Each path below is one point turned by a fixed rotation once a step. After each direction that follows a path, write how fast that rotation turns it, in degrees a step (0 if it stays still).
Each turn is a multiple of 5 degrees from 10 to 175, or 0.
Each row of a path follows its step; steps can be skipped.

step 0: [  1   7  -2  -1   8  -5  14  -1   9 -10  -6  -5  -2   8  10  -3  -7  -8
   6  11  14   7   2  22  -3  -7   7 -11   0  -2  -1  -2 -16 -18 -14 -13
   0 -11  12  -6   0   0  -1   4   3]
step 6: [  0  14  -6  15 -10   0  13  -3  -1  -3  -3  10  -1   3   2 -11   3  -9
   1  -1  -3   6   4  -5   0   1  -3   5  12  13   9  12 -11  12 -16  -3
  14  -8  -2   0  15  -7  10   9  15]
step 9: [ 16  -2  -8  -5 -14   3  -5 -15   5  -1  -8  -6  -1   2  10  -7   3  -4
  -1   5  -4  19  -4  -2  -8   4  -7   2 -17  11  -3   5  -4   7 -10  -8
   5  -1 -15  -5   6 -17  -4  11  11]
step 10: [ 15   4   5  14   0   1  13   4   7 -10   1  -4   4  -1  10 -15 -10   0
  -5  15 -10   3   3  -2  -2  -1   5 -13   4  11 -11   3 -19   8 -13  -1
   2   1 -14  -1   5  13  -8   6   8]
step 13: [ 28  -7  -6   0 -10  -1   3  -7  -1  -2  -6   3  -9   5  10  -4  -7  -9
   2   5  -5   5   2   9 -13  19  -6  -3   8  -1   3  -7 -13  -6  -9  -2
   1  -5  -4  -1 -21   4  -6   4  10]
step 14: [ -4   3   9   8  -5 -10   7   6 -11  -9  -7  -8  -1  -3  -9  -2  -1  -1
 -14   2  12   8  -1   1  -2   8   3 -17  25   5  11  -2 -20  -7 -10  -4
   1  -1 -10  -1  -1   7   2   3  13]
step 15: [ -2  11   7 -11 -15  -2  -6   1  -6  -2  -8   3   4  11 -12   0  -5  -7
   4  -8  19   9  -4   1 -20   6 -14  -8  -6   1  -1   7  -9 -14  -7  -6
  -3  -7  10  10  -3  12   0  12   4]
step 16: [ 15  14  -4   0  -3  -5  11  -7   6  -4 -12  10  -3  -5   0  -6   9 -14
  10  -1   3   1   1   5  -1   6 -16 -11  -1   9  13  -6 -21 -16   5  -9
   1  -1   1   3   3   2  13  -8  -5]
Directions:
[-4 -2  3  5  1  1  1  0  1 -1 -1 -4 -4 -1 -2  0 -4  3  0 -2  5  0  0 -1
  1 -5  2 -3 -1 -2  2 -1 -1  4 -4 -4 -4 -3  4  3 -2  2 -3  0  0]
100
[ 3  1 -1  3  0  1  1  4 -1  4 -1 -2 -1 -3  2  0 -1  0 -1 -3  5 -6 -1 -2
 -1 -4 -5  4  2  3 -6  1  1  2  1 -2  2 -1 -1 -3  2 -4 -1 -1  0]
25
[ 3 -4  1 -3  2 -3  2 -2  0 -4 -3  3 -3 -4  1  4  2  5  0 -3 -3 -2  3  3
  1  0 -1  0 -5  0 -1 -1  2 -4  0 -3  2 -5  2 -1  1  1  2 -3  2]
85
[ 0  4  4 -2  1  3 -3 -4  0 -2 -5  1  2 -1 -1  1 -2 -1  0  4 -2  1 -1  4
  1 -4  2  0 -3  2 -3  1 -1  7 -1 -2  3  1  0 -1  3 -3  3 -1 -7]
35
[ 4  1  5  0 -1 -4 -3 -6 -1  2 -2 -5  1  1 -1  0 -1 -1  2 -2  3 -1 -1  1
 -1  2 -1 -6  3 -3 -2  0  0 -1  2 -1  4  3 -2 -1 -3  4 -1 -3  0]
20
[ 1 -3  2 -1  8 -2 -1  3 -3  2 -1 -2  3 -2 -2  4  2  0 -3 -3 -1  3 -4  0
  2  2  1  2  1  5  2  5 -1  0 -2  2 -1  0 -1  2 -2  1 -2  1 -3]
115
[ 3  0 -4 -1 -1 -3  1  1  6 -1  1 -2 -1  1  3  5 -1 -1  6 -4  1  4 -2  1
  0  0  1 -2  1  1  3 -6  0  2  0  2 -2 -1 -1 -3 -1 -5 -1 -1 -5]
90

step 2: [  7  -4  10   4  14   3   6   0 -11  -3  -6   2   6   1   7   1   4   7
  -4 -18  -1 -15 -13  10   2  -3   8 -27  -9  -8  -3  -6   6   3  14  -4
  -4  -4  -8  -2   4 -14  13  -2  15]
step 3: [ -5   6  -1  -8   5  -2  -4  -2  -8   9   0   1  -8 -21 -10   4  -2  -1
  -2  15 -22  -3   5   7  17  -2  -5   5  11  17 -15   6  -1   4   7 -12
   4  -2  12 -10  14   4   1  -5  -9]
step 4: [ -4   6   9  -7   4   1   5   3  20 -19   9  -4  -1   7 -13 -15   3   5
   7  -7  -6   1   5  11   7   3   0   7   1   1  21  -7  -7  -3 -10   5
   0   7 -13   3 -13  17 -12  -2  -8]
step 5: [  0  -7   0   6  -3  11  -5   1  -8   4   1   9  -1  11  15   3  -2  -1
  -4   5  -4  23   9   9 -18  -2   7 -17  -7  -1   2  -8   1  15  13  10
 -14  -5   8   3 -16   2   3   1  11]
step 6: [-13  -4  16   2  -6   7 -11  -5  -5   7  -5   9 -12 -10   4  19 -12   9
   6  -8  -7  -9 -15 -23   5   5  -8   0   8   0  -4  -3   5  -3   5  -8
  -1   7  -5  -4   5 -14 -10   0  -6]
step 9: [-23  -6   0  -6   3  -4  -2  12   8  12  -4   1  -2  -8  -6   3  -5 -11
   3  -2   5  20  -9  -3  10   1   2 -10  -2  11  -7  -8   2  11  18  -7
 -10   8   3   5  16  13  -2   0  -9]
step 10: [  2  -7  19   8  20  -5  -6 -13   2  -7   6   9  -5   0  -2   2 -14  19
   7  -7  14   0  10  10   1   0   1  13   6   1  16   1 -11   6  -1  -4
   9   0 -11 -12  -4   2   1  10  -2]
step 12: [ -4  -2  -5   0  -3  20   6   8  17   4   3  -4 -13  -8 -12   8   0 -18
   2  11  -8  -9 -14 -13   5   7  -7  -4  10   7   4  -5  -2  -3   5  -5
 -14   6  -7  -3  -7  -8   0  12  14]
Directions:
[ 4 -3 -2 -2 -5 -3 -4  1  2  0 -1 -3  1 -1 -1  0  4  0 -2 -1 -3  0  3  1
  1 -4  2  0  5  0  1  4  0 -1  0  1  5  1 -5 -1 -3  4 -4  0  1]
100
[ 0 -2 -1  5 -4  3  2  3  2  5  2 -1 -2  3  3 -6  2 -5 -2  2  1  2  0  2
  3 -1 -4  1 -3 -1  3 -2  4 -1  2  3 -4  5 -2 -2 -1  1  0  1 -1]
95

step 1: [ 18   3  -8  20  -2   7   0   7   0   4  -1  -2   4   5   3  -6   7   4
  -6  -2   4   5  -3 -23 -11   9 -11  -1  -8   4   9  15 -10 -11   7   0
  -5   2   7   2   1  17 -11 -12  -7]
step 3: [  7   6 -14  -6   3   5 -10 -17   9   4   9  -2  -1  12  -2  -4   5  -7
  13  -7  -3   7 -16  -5   2  24  16   4  -8   6   5  -1  10   1  -9  -9
 -10  -5   0   5   1 -11  -3  -1  -1]
step 5: [  5  -2   6  17   1  -9   1  -3   4 -15  21   4  16  -1  -4  -7  18   1
  -3  10  -2 -12  -9  -7  13  10   2  -4   3  -6  -1  -1   6   5  15   2
  -3   3  -2  12  -8  11  -2 -11   6]
step 7: [  6  -7  -6   3   8  -1   9   3   7   9   3   1  10   7  -6  10   3 -15
  -3   2   4   2   5  -9 -15  10  -2  -4   5   5   7 -22   2  -4 -15  -8
 -13  -7 -13   6   6   8 -19  -7   3]
step 10: [ -5  -4  -8   5  -5   4  13   0 -12   0  -1   9  15  14 -17  -1  -3   5
  -1   4  -4  -8 -10   2   7 -11   1  -4  -3  -4   4   9   1  13  11  -4
  -5   2  -8   8   1   9  -3 -20 -22]
step 11: [ 13   4   2   5  19 -10  -3   3   4 -15 -16 -12   7  -6  -7   2   6  -2
   3  -5   6   3  -1  -9  14  14  -6  -4   6  16   5   0   4  -2  -9  -1
   6  -9   1  -4 -15  16  -6  -3  10]
step 14: [ 14  -1  -3  -2   8 -18  11 -12  -6   7   6   8 -10   7  -2   3   9  -4
   1   8 -22 -12   2  10  20  -6  -2   0  -1  -1   0   1 -12  -2   6   4
  -4   4  -9 -11  -7  10  -2   8 -11]
step 16: [ 17  -8  -8   3   7   1   5  23  -6   3 -15  10   0   9  -8   5  -3  10
   4   9  16  -6   0  -5   7  -3   9  -6  12   6   9   0  -6   9 -17  -5
   0  -2   3   3 -16   0  -1   3  -9]
Directions:
[ 1 -1  1 -1  2  3 -1 -3 -2 -3  1  2  4  0  3  1  7  0 -3 -1  1 -1 -2  5
 -1 -4 -1 -2 -3  2  2  4 -5 -2  1  3 -1 -7 -2 -1  2  1  0  0 -1]
85
[ 1  0  5  1  3  0 -1  2  1  3 -1  3  2  3 -2  1 -4 -4 -1 -8  3  1 -3  2
  2 -2 -1 -1 -1  4 -2 -1 -1 -2 -1  0  4  0  2  5 -3 -1 -6 -1 -1]
80
[-3  3 -2  2 -2  2  0  6 -2  1 -2  2  0  0  1  5 -3  2  0  4 -4 -1 -2  4
  6 -4  3  3 -1  2  2 -1 -2 -1  1 -1  1  2 -1  2  1  0  0  5 -5]
175
[-1 -1  1  0  0  6 -2 -1 -3 -1  0 -1  6 -3  1 -3 -3  1  3  1 -3 -3 -3  1
 -3  3  5 -2 -3  0 -1 -2  7  2  4  1  1  1  1  4  0 -1 -1 -3 -2]
145
[-4 -2  1 -2 -1 -4  1 -1  5  3 -1 -1  2  4 -4  0  0  2 -1  5 -1  2 -5  4
 -2  0  4 -1 -2  2  0  4  2 -1 -2  2  1  2 -2 -6  0 -3 -4 -1  0]
100

step 0: [ -2  -6  14 -13  -8  -5   6 -14   1   1  -1   1  -4  -3  -6   0  -3  -7
   4 -14 -10   9   9   4  -2   2  -7 -13   8   4   4  -6  -3   7   7 -15
  11   3 -15   1   1   7  -8 -19   8]
step 1: [ -7 -14  -2   0 -10   4   3   7  10  11 -11 -13  -9   7   5  -8  -6  10
   3   0   8   5  -3  -5 -11  -1  -1 -15 -12   1   0   7  -3   3  -1 -12
   2   4   9  -7   0  14  -3  14 -17]
step 3: [  7  -5   1   1 -11  -2  -6   6  15   7 -15 -10 -13   0  -9  -8   1  10
   0  13  -3  -2   9  10 -13   5  -9  -4   9  -8   2  -6   0  -4  -2  -5
  -7   8 -18   3   2  10  -7  -6  -8]
step 5: [ -1   8  -1  -8  -9 -10   6 -12   6   8 -11  -3 -10  -9   0  13   8  -5
   8 -14   0 -10   1   9  -6   1  -2   1 -10 -13  -2  -3   0 -11  -2 -10
 -11   0  -8 -13   6  17  -8  -7   1]
step 6: [ -2  -6  -2 -11   4  -5   6   8   2   3   4   3  -8   8  -9  -7 -17  24
   7  -3  -1   4  -3   2  -2  -3 -10  -5   9 -13   1   9   5   8   2   9
  -1  -9   8   6  -2  18  -4  -6 -13]
step 9: [  4   0  -8 -15  -1 -13   6 -11  -3   6   4 -12  13  -2  -1 -15  -1  14
   7   1 -15   3  11   9  -9  -6   3 -10 -10   8  -7   7  -1   2   0   8
   6   3   3  -4  -3  15   2  -2  11]
step 10: [  1  -9   8  -1   7  -1   4  -8   7   1  -2   8  -7   8   4   5  -2  -5
  26 -10  -1  12   2   5  -2  -5   5   1  -1 -12  15  -5  -3   9   5 -16
   6   8 -12   1   6  15  -6   8  -1]
step 14: [  6  -6  -2   7   0   9   3  -6   7   7   2 -14 -10   7   7 -10   4  10
   0   3   0  -6  -6  13 -10  -6  -6   2  -7  -2   5   7  12   4  -8  -5
   7  -3   9 -16   2  17 -12  -3  18]
Directions:
[-2 -1  0  1 -5  0  3  0  0  0  0 -2  5 -3 -1  3 -1  1  4 -1  0  1  1  6
  0 -1  2  2 -4 -1  9 -2  0 -2 -1  4  4 -1  0  0  0 -2 -4 -2  1]
70

step 0: [  7  -6   9 -10  -3  -9  -5  -4   8   3   7   8  -3  -5  -4   0  19  -5
   6   2   0   7 -19  -9   0  -5 -17   6   4   2   7   1  11   4  11  -7
   7   3  -4  -2  12 -15  13   3   1]
step 1: [ -5 -10   8  -2  -9  -4   1  -1 -10  -9  15  11  -5   7   1   8  11   9
  -2   9   0  12 -10  -4 -10   7 -20  -6  -2  -8   0  21   1   5 -11  -4
   2 -11  -1  -4  -2   1   7  -1  -6]
step 3: [  0  10   1   2  14  -2  -6  -8   1  -9   1  15   4 -10 -10   4  -4   2
   8   6   0   0  -9  -8  27  -1 -12  -5   7  -7  -9   3   4   4   4 -10
  11   2  14  -8   3  -6   0  -8   3]
step 6: [  1   5  -6  -6  -4   3  10  -6  -1   1  -3  -7  -4   0   1   3  -5 -15
  16  11  -2 -10   0  -4   8   3  -9   6  -7  -2 -12  -5 -10   4  18  -9
 -14   7  16 -13   8 -10   5  -5  12]
step 8: [ -1 -13   5   0  12 -13  15   4  -9  -4   5   0 -11   6   0   3   2 -13
   2  15  -3  15  -8  -5 -13   4   2   6  -1   0  11   4   5  -5  19   7
  -3   4  -9  -1  -1  -1  -1  13   9]
step 9: [-18 -25  -5  -7   2  -5   0  -6   2   1   4 -11 -16  -3  -4   6 -10  -7
   6  12  -4   0 -12  -4   1  -2 -16  15   3   7  -3   7  -2   5   2  -3
   2  -3   5 -11  -5   0   5   5  -3]
step 12: [ -3  -9 -18   9  15  -2  -4  -9 -10   5   9  11 -12  -9  -6   6  -5   3
   5  -6  -7   1  -2  -5  13   5  -1   0   0   5  17  -5  -1  -4  19   0
  -2  -9   2 -10  -2   1  13   9   3]
step 15: [-10   5   2  -5   9   3  -5   0  -7   4   8  -5 -10  -8 -17  -5   2   0
   1  10   3  -7  14   4   4  -8  -3   5  -4 -12  -1  12   5 -18  22   0
  -7  -6  -3  -4  13   2  11  -3   5]
Directions:
[-3  0 -1 -4 -3  4  1  0 -4  0 -7 -1 -5  4  1  0  1 -4  0 -1  2  3 -5 -2
  0 -2 -1  0  3  1  0 -4  2 -3 -1 -1  3 -2 -1  0  0  1  1  3 -3]
35

step 0: [ -1   0  16 -17  -7  -4  -8  -7 -16 -15  -6  -2  -7  11   7  -7  11  -2
  -7  -9   8  14   1   6   9  -8   0  -2   3  -1  -8  16  -8  -4  -3   9
  -7  15  11 -10  -1   5  -1   9  19]
step 2: [ 12  -2   0   6  -4 -10   5  -1  -5  -2   0   0  -6  10   2 -17 -16   2
   4   4 -14 -16  16  15   4 -13  -7  -8  -8  13  -7   5  12  -4  -5   2
  -3 -11  -2 -12  -3   8 -20  11  -6]
step 3: [  8   2  -1   3 -14  -7  -4   8 -11  -5  -3  -1  -3   2  -2  -7  -5 -12
   9  12  -3  -4   2  -6  14 -13 -29  10   8  11  -6  10  10  -9   2   5
  12   9  16  -7  -2  12  -3   8  -6]
step 6: [ -9   7   8   7   3   5 -15 -14  -3 -15  10   4 -12   9   1  -4   4  -6
   0 -10   6  -3   1   0  10   2  -1   0  16  10 -17  -5 -10  -7   3  25
   1  -3  14   2  -2  11 -13   6   7]
step 7: [  7   0  -7   2   7   2  -2  -6   4  -2  -4   8  -2  15   0  -7   1 -10
   8   1   7 -25   7 -10  -8  -9   6   4  10   6  -3   8 -14 -10 -11  12
 -16 -13   1   4  -5  10  -8  17  13]
step 8: [ -2  -8  11   8 -13  -3   9   0   8   0  -7  -2  -4  11 -12  -8 -12   2
   7  -3   7 -22   9  -6   0 -22  -9  12  -9  -9  -3  16  -4   2   6   6
  -9 -10   1  -6  -2  -4  -7  15 -11]
step 9: [-10  -2   6  16 -12  -5  -4  -1  13   3  13   3  -6  -4  -5   0   3  -1
   2   5  -7  -3  10 -10   4 -19 -24  17  -8   4 -12  -9 -10   8  10   1
  -3   8   9  -6  10  13   2   5  -1]
step 14: [-15  19   1  -6 -11  -4   8  10   6  -2  13  -2  -1   3 -12   8   6   4
  -1   4   6 -17  14 -11   3 -13   3   5 -19   0   8   7   9 -14  18  11
  -6  -6   0  -9   0   6  -2   3  -3]
Directions:
[ 2 -2 -2  1  1  1  3  1 -1  4 -2 -1 -3  2  0  0  3  2  0 -4  0  1 -3 -2
 -4 -5  3 -3 -4 -2 -2  0  2 -5  4  1  2 -4 -5  0 -2  2  1  0 -4]
115
[ 1 -1  2 -1  0  1  4  0  5  1 -2  0  0 -3 -4 -1 -5  0 -3  0  6 -3  1  4
 -1  2  5  0 -4  3 -2  2  3  5  2 -1  0  0  2 -2 -1  4 -4 -5 -2]
115
[ 4  3  1 -1  0 -3 -3 -2  5  1  1 -4  1  1  0  1  1  0 -3 -2 -2 -8 -1 -2
  1 -1  3  0  1 -5  3  2  5  3  1  0  0  0 -3  0 -1 -6  1  1  2]
110
[-3 -3 -4  5 -1 -1 -2  0  3 -4 -1 -4 -2  6  0  0 -1  0  2 -2  2  0  4 -3
  0  3 -2 -3 -4  1  4  1  1  1  0 -4 -3  2 -2 -5 -1  3  1  3  1]
55
[ 2  4  4  5  0 -2  3  2  0  0 -3  1 -1  1 -1  2 -1  2  8  2  3 -2 -2 -1
  1 -4  0  0  5  1  2 -4  4 -1 -2 -5 -4  1  0  2 -1  0 -3  1 -2]
70

step 1: [ -9  10  -2   7 -12   5  -3  14   7 -11   0   7 -12  10  -5  -5   5  -6
  -9   3   9  -1  -7  13   0   6   4  12  -1   0   8 -12  12   4  -5 -12
   8  -6  12   0 -10 -26 -13   9   5]
step 2: [  8   3  -5  -7  -6  -4   5   2  -2  -3  -5  -8 -18   0  17  -9   6  11
  -4   7   1   9  -6   1  12  -4  11  -5  -9  11   0   3 -13 -20   4  -8
 -20  -6  15  -8 -10  -9   9   7   9]
step 4: [ -7   7   7  11  -3   0   6   4 -12  -4   2   3  14  -1  13  12   6 -10
  -8  -6   6   2   8  -5   5  -1  -5   7   6  -5  -4   1  -4  -6  13  16
   7  -7 -12 -12  20  14 -13 -16  12]
step 6: [ -4  -9   6   5   3 -19  -7   2  17  16   1   6  -1   4 -17 -10   8  -9
  -2 -12  -1  -7  -6 -13  -7 -10   2  -8 -12   2   7  -1  20   7  -1   1
  -5   4   4 -10  -6   0  -3   1 -22]
step 7: [ 16   4  -2 -13  -3 -12 -19  -6  -4  15   1   4  -2   2  -5  -5  -8  11
  11  -6  -4   5   0  -3 -23   6  19  -5  -5   6  -7   7 -10  -5   0  -5
   8  -1  -3   2  -7  23   3   4  -4]
step 10: [  0   1 -12  -6  -7  -1  -1 -10   7   1   6  -9 -18  -9   7  -8  -7   4
   2  10   6  12  -7   6  14   7  -1   4   2 -10   0 -10  10  -5   6   7
 -15  10   8   5  -5 -20  15  12  17]
step 12: [ 10  15   1   3  15   4   5   4 -14  -5   8  -4  10   6   0   8  -2  -1
  -8  -6   1  -3  12  -3   5 -11   5 -11  -3  -5  -5  -3 -13 -13  -3  -8
   6  -7  10  -7  15  14  -9  -4  26]
step 16: [  7   2   3   9   1  -2  -2  -8  -1   1   9  11   0  -1 -17   7 -14  -4
   1   3 -13   3  -3  -5 -10   4  -7  -5  11  17   4  -4 -10  12   5  -9
  18   0 -27   7  -3  -2   1  -2 -17]
Directions:
[ 2 -2  1 -6 -4  0  2  2  0 -3 -1  0  0  1  0  0  2  1  3  1  0 -1 -1  2
 -4 -5  3 -1 -1 -3  0  4 -3 -2 -3 -4  0 -3  5 -2 -4  2 -6  1 -1]
65
[ 0  3 -3  1 -2  3  5  3  0  2 -2 -2 -1  1 -1  2  1  0  4 -1  0 -1  4 -1
  0  0  2 -8 -1 -1  3  0  2  2  3  5  3  0 -2 -5  2  3  1  1 -6]
40
[ 0 -2  1  0  3  4 -1 -1  4  1 -2  0  1  1  2  6  3 -4 -3  1  1  5  3  2
  0  0 -1 -5 -1  2 -1  1 -1  0  4  2 -2 -3  4  0 -3 -2 -2 -1  6]
40
[ 0  0  5  2  2 -2  1 -2  0  1  1 -5 -4  0  0 -1  4 -1  1  0  0  0 -1 -1
 -1  0 -5 -1  0 -5 -4  1 -2 -2 -5  4 -1 -4  1 -2  8 -1 -2  3  0]
45
[ 1 -3 -1  1  3  3 -2  0  2  1  0 -6  0  0  5  1 -6  3  8  2 -6  0  1  2
  0  1 -4  0  0 -1  1  0  1 -3  0 -1 -2  3  0 -2 -2  0  0  0  0]
140
